One turn sends every row of this set to another row. A few are shown first. Where does it send the rows asked after them?
Z95: -.20 .21 .17 .09 .11 -.13 .21 -.16 .16 -.17 .21 .20 .28 .01 -.37 .20 .20
Z642: -.11 .23 .15 -.20 -.25 .17 -.41 -.14 -.10 .29 -.20 -.02 .06 -.05 -.37 .45 .00
Z709: -.12 .36 .11 -.01 .01 .11 .04 -.34 .04 .31 -.07 .40 .32 -.22 -.36 .17 -.04
Z996: .16 -.28 -.03 -.15 .01 .23 -.03 .08 -.17 .09 -.23 .13 -.14 -.20 -.20 -.08 .03
Z947: .27 .23 .15 -.10 -.23 -.02 -.13 .16 -.18 -.23 .04 -.02 .37 -.18 .03 .22 -.15
Z412: -.22 .16 .13 -.09 -.21 -.01 -.13 .07 .09 -.21 .21 -.16 .11 .10 -.20 .41 .21
Z657: .37 .30 .26 -.12 -.11 -.12 .22 -.28 -.17 -.08 -.01 .34 .28 -.01 -.20 .12 -.07
Z949: -.30 -.02 -.29 -.16 -.12 -.24 -.13 -.05 .01 .12 -.18 .09 .20 -.13 -.26 .01 .28
Z420: .14 .20 .18 -.08 -.04 .01 .07 .11 .12 -.10 .09 -.11 -.02 .43 -.06 .02 -.20
Z723: .19 -.13 -.01 .16 .08 .19 .05 .06 -.06 .04 -.11 .22 -.16 -.19 -.17 -.17 .19
Z154: .20 -.11 .00 .16 .08 .19 .07 .10 .01 .00 -.15 .18 -.17 -.17 -.18 -.20 .19
Z694: .24 -.02 .09 -.23 .16 -.22 .13 -.36 -.06 .26 -.24 .14 .27 -.17 -.23 .32 .06
Z232: .31 .23 .29 -.20 .07 .04 .17 .03 .18 -.09 .05 .20 .27 -.06 -.01 .43 -.15
Z931: -.12 .32 .06 .18 -.13 -.10 -.18 -.28 .12 -.02 -.03 -.08 .27 .35 -.16 .33 -.20
Z551: .03 -.08 -.08 .02 .04 -.26 .23 -.27 .02 .02 -.15 .16 .17 .39 -.22 -.03 -.08
Z863: -.11 .13 .18 .02 -.14 .23 -.11 .02 .07 -.11 -.04 .19 .44 -.01 -.33 .53 -.27
Z686: -.01 .09 -.20 -.18 -.19 -.16 -.15 -.03 .13 .25 -.10 -.14 .16 .16 .07 -.18 .08
Z428: -.11 .35 .11 .00 -.01 .06 -.05 -.33 .08 .28 -.10 .46 .28 -.21 -.35 .17 -.06
Z835: .29 -.08 .04 -.22 .04 -.28 .03 -.31 -.12 .20 -.30 .12 .25 -.18 -.22 .22 .06
Z920: -.15 .17 .18 .04 .00 -.13 .37 -.22 .10 -.23 .09 .16 .12 .13 -.49 .26 .09
Z612: -.19 .33 .11 -.15 -.23 .03 -.09 .18 .12 -.15 .20 -.20 -.02 -.02 -.15 .28 .12
Z17: .42 .19 .33 -.18 .06 -.01 .22 -.05 .11 -.10 -.03 .24 .22 -.05 -.09 .34 -.19
Z124: .21 -.18 .01 -.15 -.04 .28 .20 .02 .03 .00 -.21 .43 -.07 -.13 -.18 -.08 .06
Z450: -.07 .25 .11 -.28 -.28 .16 -.31 -.17 -.12 .30 -.12 .02 .08 -.06 -.34 .44 -.06
Z981: -.27 .23 .01 -.11 -.08 -.25 -.10 -.30 -.08 .20 .12 -.07 .03 -.08 -.30 .15 .38
Z850: -.13 .11 .13 .03 -.18 .29 -.06 .01 .10 -.17 -.03 .22 .41 -.03 -.26 .53 -.25
Z661: .15 .04 -.03 -.30 -.08 -.11 -.24 .04 .00 .11 -.10 -.12 .25 -.21 .12 .46 -.02
Z623: -.11 .33 .10 -.03 .01 .06 -.05 -.32 .01 .29 -.03 .45 .34 -.22 -.36 .18 -.14
Z498: .14 -.10 -.04 .12 .08 .19 .11 .06 .00 .12 -.10 .11 -.16 -.17 -.12 -.20 .17
Z12: .12 -.21 -.04 -.14 -.09 .25 -.02 .17 -.12 -.14 -.12 .31 -.18 -.14 -.03 .06 -.10
Z500: .12 -.14 -.09 .03 -.09 .15 -.02 .05 -.20 -.02 -.11 .23 -.37 -.02 -.04 .05 .15
Z783: -.05 .39 .09 .09 -.15 -.07 -.25 -.32 .10 .25 -.06 -.20 .22 .27 -.23 .20 -.05
Z108: .10 -.12 -.07 .00 -.08 .14 .01 .10 -.19 -.02 -.05 .08 -.38 .01 -.03 .09 .09
Z28: .21 -.24 -.08 .09 -.17 .26 .11 .12 .08 -.14 -.13 .31 -.11 .00 -.09 .03 .25
Z242: .15 -.23 -.15 .09 -.18 .23 .20 .09 .11 -.13 -.14 .28 -.06 .04 -.05 .04 .20
Z706: -.02 .35 .02 -.02 -.08 -.05 -.27 -.29 .03 .28 -.02 -.22 .17 .29 -.09 -.05 -.11
Z451: .23 .08 .04 -.27 -.15 -.07 -.25 .16 .00 .05 -.09 -.09 .21 -.25 .16 .36 -.09
Z383: -.03 .21 .05 .03 -.16 -.04 -.13 -.19 .11 -.07 .01 -.05 .24 .53 -.08 .23 -.23
Z995: -.30 .11 -.19 -.12 -.13 -.28 -.04 -.25 .02 .14 -.08 -.06 .18 -.17 -.29 .08 .34
Z818: -.12 .19 .09 -.24 -.25 .20 -.33 -.14 -.17 .30 -.13 -.07 .04 -.08 -.34 .46 -.04
Z945: .28 .02 .03 -.21 -.30 -.18 -.15 -.24 -.31 .09 -.20 -.07 .34 -.16 -.21 .12 .13
Z898: .19 -.20 -.09 .08 -.20 .18 .07 .16 .09 -.12 -.20 .24 -.14 .02 -.07 .04 .22
Z414: -.05 .41 .02 .17 -.14 -.12 -.11 -.36 .22 .16 -.02 .06 .37 .25 -.19 .15 -.05
Z528: -.16 .15 .16 .10 -.16 .19 -.17 .03 .08 -.14 -.06 .23 .38 -.02 -.31 .51 -.23
Z692: -.02 .26 -.02 .10 -.05 -.09 .00 -.36 .24 .13 -.08 .09 .43 .32 -.14 -.04 -.11
Z83: -.13 .38 .14 -.25 -.13 .12 -.11 .32 .16 -.09 .15 -.04 -.06 .03 -.14 .09 .09
Z238: .13 -.13 -.08 .06 -.07 .09 -.01 .03 -.15 .00 -.15 .21 -.40 -.03 -.07 .01 .15
Z207: -.08 .05 .18 -.10 .09 -.08 .29 -.15 .00 -.20 -.05 .24 .03 .21 -.58 .19 .04

Z28 moves to -> Z500
Z661 moves to -> Z694
Now these:
Z414 moves to -> Z931
Z207 moves to -> Z83
Z451 moves to -> Z835
Z95 moves to -> Z412
Z996 moves to -> Z124
Z995 moves to -> Z920
Z420 moves to -> Z686
Z818 moves to -> Z709
Z945 moves to -> Z657
Z498 moves to -> Z242
Z863 moves to -> Z450
Z528 moves to -> Z642
Z383 moves to -> Z706

One turn sends every row of this set to another row. A few are shown first. Where does it send the rows asked after them?
Z189: -.01 -.39 .10 -.10 .04 -.27 -.18 .26 .18 -.58 .50 .01 -.33 -.09 -.22 .31 .02 -.04 .45 .06 .10 .12 .04 -.04 -.33 -.28 -.07 .04 .03 -.16 .32 .00 .34 -.15 -.07
Z54: -.22 -.30 -.26 .35 -.16 .02 .39 -.16 .03 -.10 .06 .12 .18 .10 -.50 .25 .10 -.10 .09 .07 .04 -.01 .51 .24 -.29 -.06 -.06 -.19 -.13 -.36 .27 -.10 -.27 .05 -.01
Z389: -.09 -.18 -.55 -.10 -.07 .28 .01 -.05 .46 -.39 .19 .25 .04 -.10 -.13 -.36 .24 -.29 .43 -.02 .30 .19 .18 .01 -.26 -.12 .61 -.17 -.15 -.32 .05 -.01 -.06 -.07 -.18
Z604: .00 -.06 -.21 .26 -.28 .11 .26 -.01 .10 -.33 .17 .05 .20 .24 -.41 .51 .11 -.19 .09 .17 -.05 .16 .52 .12 -.20 -.26 -.02 -.04 -.17 -.51 .34 -.01 -.22 -.12 .14
Z929: .14 -.40 -.14 .08 .19 -.34 .05 .07 .27 -.13 .32 .32 -.16 -.13 -.32 -.22 .06 -.25 .03 .21 -.07 .15 .13 .00 -.03 .11 .08 .07 .14 -.22 .46 .08 .29 .26 -.12
Z239: -.21 -.16 -.34 .24 -.19 .13 .07 .02 .03 -.41 .30 -.05 .10 .45 -.58 .33 .17 -.08 .44 .20 .01 .09 .39 .11 -.32 -.35 .00 -.10 -.14 -.24 .17 -.10 -.14 -.21 .19
Z361: .06 -.23 -.22 -.11 -.01 .09 .32 -.04 .42 -.21 -.02 .17 .07 -.06 .11 -.01 .09 .00 .41 -.11 .07 .05 .45 .28 -.16 -.41 .52 -.11 -.16 -.44 -.05 -.11 -.31 -.21 .03
Z570: .15 -.29 .10 .01 .24 -.19 -.15 .05 .04 -.36 .34 .07 -.02 -.16 .00 .00 -.01 -.29 .21 .16 .35 .12 .41 -.10 -.31 -.28 .05 .18 .03 -.31 .49 .40 .39 .01 .04
Z560: -.22 -.56 .08 .07 .20 -.38 .13 .15 .15 -.23 .30 .13 -.13 -.26 -.29 -.07 -.04 -.14 .11 .20 .30 .09 .24 .10 -.29 .05 -.01 -.06 .06 -.20 .42 .12 .36 .16 -.19
Z407: -.04 -.31 -.01 -.26 .16 -.15 -.10 .27 .00 -.35 .37 .02 -.23 -.11 -.33 -.03 .00 -.14 .29 .26 .36 .14 .37 .05 -.33 -.15 .04 .01 .07 -.08 .32 .30 .48 .07 -.22
Z952: .32 -.24 -.10 -.02 .06 -.29 -.03 .16 .34 -.34 .44 .30 -.24 -.01 -.27 .03 .06 -.30 .06 .16 -.22 .26 .16 -.02 .00 -.02 .01 .15 .15 -.27 .49 .11 .29 .13 -.09
Z622: .04 -.30 .03 -.30 .05 -.15 -.08 .32 .00 -.39 .30 .09 -.13 -.26 -.36 .02 .06 -.01 .34 .16 .39 .09 .31 .05 -.34 -.14 .00 .00 -.01 .04 .31 .28 .36 .00 -.33
Z349: -.12 -.42 -.35 -.17 -.12 .18 .29 -.35 .23 -.37 .16 .14 .36 .08 -.54 .26 .34 .20 .30 .00 -.04 -.04 .36 -.14 -.19 -.24 .00 .00 -.26 -.44 .13 -.10 -.07 -.24 .16
Z381: .00 -.10 -.15 -.11 -.11 .12 .31 .07 .60 -.43 .17 .10 .14 .10 -.04 .00 .27 .04 .47 -.05 .20 .18 .39 .25 .00 -.38 .47 -.12 -.16 -.27 -.07 -.19 -.23 -.31 -.04
Z787: -.02 -.18 -.49 -.20 -.22 .13 .16 .08 .54 -.42 .18 .35 -.10 -.25 -.14 -.02 .12 -.33 .22 -.05 -.03 .29 .22 .14 -.23 -.07 .47 -.15 -.08 -.61 .06 -.23 -.10 -.03 -.29
Z911: .14 -.29 -.24 -.13 .18 -.17 -.10 .16 .14 -.16 .37 .24 -.26 .00 -.43 -.30 .09 -.20 .23 .25 .02 .11 .17 -.02 -.09 .01 .12 .03 .17 -.04 .34 .16 .40 .22 -.17
Z326: -.27 -.34 -.29 .46 .02 .07 .14 -.34 .02 -.21 .18 .01 .24 .33 -.40 .06 .25 -.07 .36 .14 .18 .04 .45 -.01 -.29 -.31 .06 -.04 -.20 -.38 .12 .01 -.13 -.08 .26
Z515: -.09 -.25 -.44 .01 -.25 .07 .13 .12 .56 -.51 .26 .44 -.03 -.15 -.17 -.04 .12 -.40 .41 -.15 -.14 .17 .14 .13 -.35 -.15 .44 -.17 -.01 -.51 .15 -.31 -.12 -.16 -.19
Z339: .24 -.27 .18 -.03 .15 -.17 -.10 .03 .02 -.36 .28 .15 .04 -.34 .00 .04 .12 -.17 .26 .04 .38 .08 .40 -.16 -.29 -.32 .00 .22 -.02 -.29 .38 .37 .38 -.02 -.10
Z891: .03 -.12 -.20 -.21 -.15 .14 .35 .17 .35 -.22 .01 .20 .04 -.04 -.03 .05 .11 -.05 .47 -.04 .03 .02 .48 .27 -.18 -.47 .56 -.17 -.08 -.40 -.09 -.16 -.17 -.26 -.03
Z963: -.01 -.34 -.35 -.20 -.18 .32 .32 -.30 .11 -.26 .08 .18 .31 .04 -.50 .27 .23 .13 .29 -.11 -.05 -.21 .40 -.09 -.29 -.20 .02 -.12 -.20 -.28 .27 .01 -.15 -.23 .12
Z758: .05 -.36 .21 .03 .08 -.35 .11 .16 .28 -.43 .39 .10 -.18 -.21 -.12 .28 -.03 -.24 -.02 .14 .15 .25 .29 .01 -.16 -.07 -.07 .09 .05 -.42 .52 .17 .33 .05 -.10
Z576: -.08 -.56 .12 .24 .24 -.35 -.13 -.03 .09 -.37 .38 .14 -.07 -.23 -.05 -.05 .06 -.09 .49 -.06 .26 -.08 .11 -.10 -.43 -.28 -.06 .07 .05 -.18 .35 .04 .30 -.07 .02
Z649: -.08 -.25 -.35 -.19 -.18 .25 .29 -.14 .13 -.30 .09 .10 .46 .03 -.56 .29 .25 .12 .22 .15 .01 -.16 .27 -.11 -.18 -.20 .10 -.12 -.26 -.38 .28 -.14 -.08 -.25 .22
Z343: .03 -.09 -.46 -.01 -.16 .29 -.02 .00 .49 -.54 .28 .32 .10 -.02 -.07 -.23 .26 -.42 .50 -.08 .19 .21 .21 -.09 -.29 -.27 .59 -.10 -.12 -.37 .15 .02 -.04 -.22 -.08
Z417: .00 -.36 .10 -.06 .07 -.26 -.12 .26 .22 -.60 .55 .03 -.32 .02 -.23 .26 -.05 -.19 .34 .06 .09 .16 .20 .08 -.34 -.20 -.14 .03 .14 -.12 .46 .06 .33 -.08 -.10
Z433: -.01 -.19 -.39 .18 -.21 .13 .08 .02 .56 -.55 .27 .45 .12 -.08 -.04 -.14 .20 -.47 .47 -.16 -.02 .15 .17 -.03 -.34 -.26 .50 -.11 -.05 -.48 .23 -.14 -.10 -.25 -.04
Z616: .35 -.18 -.17 -.05 .19 -.12 -.18 .05 .13 -.23 .38 .24 -.17 .02 -.21 -.22 .11 -.32 .20 .21 .01 .15 .25 -.17 -.07 -.15 .17 .19 .13 -.18 .43 .34 .39 .13 .00
Z531: -.06 -.22 -.53 -.14 -.08 .18 .14 -.07 .48 -.30 .11 .29 .00 -.27 -.09 -.23 .18 -.29 .19 .00 .20 .24 .20 .08 -.20 -.02 .56 -.16 -.16 -.56 .05 -.11 -.09 .03 -.25
Z323: -.13 -.18 -.13 -.02 -.16 .07 .43 .20 .42 -.22 .05 .25 .16 -.02 -.12 -.07 .19 -.05 .50 -.02 .09 -.04 .38 .26 -.16 -.40 .57 -.26 -.07 -.31 -.06 -.27 -.12 -.28 -.02
Z901: .09 -.37 .21 -.01 .03 -.38 .05 .22 .27 -.46 .31 .07 -.13 -.31 -.08 .40 -.02 -.12 .03 .16 .15 .24 .11 -.07 -.15 -.13 .02 .10 -.10 -.43 .49 .19 .24 -.06 -.05
Z257: -.02 -.12 -.28 .12 -.10 .24 .17 -.34 -.04 -.19 .15 -.02 .12 .24 -.37 .21 .28 -.06 .18 .14 .21 .21 .71 -.02 -.17 -.32 .04 .06 -.19 -.50 .05 .20 -.05 .01 .07
Z509: -.06 -.27 -.25 -.08 .03 .07 .27 -.05 .53 -.33 .09 .11 .07 .05 .01 -.08 .17 .09 .51 -.13 .15 .09 .35 .33 -.12 -.34 .46 -.14 -.17 -.25 -.08 -.20 -.35 -.24 .00
Z256: -.04 -.41 -.34 -.20 -.16 .26 .30 -.38 .18 -.33 .14 .18 .30 .08 -.50 .27 .30 .18 .31 -.12 -.06 -.10 .42 -.12 -.25 -.23 -.01 -.03 -.22 -.37 .18 -.01 -.12 -.23 .12
Z930: -.02 -.26 -.35 -.18 -.20 .31 .32 -.21 .09 -.25 .05 .15 .41 .00 -.51 .28 .21 .10 .24 .03 .00 -.24 .32 -.09 -.26 -.19 .08 -.16 -.22 -.31 .32 -.06 -.13 -.24 .17
Z94: -.17 -.58 .10 .06 .14 -.43 .13 .23 .16 -.26 .21 .16 -.02 -.39 -.28 .01 -.03 -.03 .14 .16 .31 .05 .09 .08 -.29 .06 .04 -.07 -.09 -.12 .46 .15 .19 .05 -.20
Z934: .19 -.34 -.18 .05 .12 -.28 -.17 .16 .29 -.39 .51 .28 -.28 .13 -.34 -.09 .04 -.27 .35 .09 -.23 .13 .05 .00 -.17 -.08 .00 .08 .20 -.04 .46 .04 .25 .04 -.02
Z24: -.09 -.53 .08 .25 .28 -.33 -.14 .03 .14 -.41 .43 .11 -.09 -.06 -.09 -.05 -.06 -.24 .41 .02 .24 -.03 .17 .02 -.44 -.20 -.06 .04 .11 -.12 .52 .11 .28 -.03 .07
Z198: -.15 -.34 -.36 -.18 -.13 .17 .27 -.22 .20 -.35 .16 .09 .44 .08 -.58 .27 .31 .18 .26 .14 -.01 -.07 .27 -.12 -.16 -.22 .06 -.05 -.27 -.43 .17 -.17 -.05 -.25 .21
Z139: -.18 -.18 -.37 -.01 -.19 .24 .23 -.13 -.08 -.17 .16 .01 -.04 .23 -.62 .20 .19 .02 .26 .09 .13 .09 .65 .22 -.29 -.16 -.05 -.16 -.11 -.23 .02 .00 -.11 .07 -.15
Z50: .22 -.39 -.14 .23 .26 -.27 -.15 -.01 .22 -.24 .41 .32 -.12 .05 -.16 -.27 .06 -.33 .30 .10 -.10 .06 .10 -.12 -.17 -.12 .11 .14 .15 -.14 .51 .19 .26 .09 .11
Z304: -.03 -.11 -.05 .06 -.15 .06 .46 .09 .56 -.32 .11 .21 .26 .00 -.03 -.04 .28 -.05 .39 -.03 .17 .08 .39 .19 .00 -.38 .53 -.16 -.14 -.38 -.01 -.21 -.16 -.29 .01

Z381 moves to -> Z509
Z349 moves to -> Z256
Now these:
Z417 moves to -> Z24
Z343 moves to -> Z389
Z929 moves to -> Z952
Z257 moves to -> Z139
Z94 moves to -> Z901

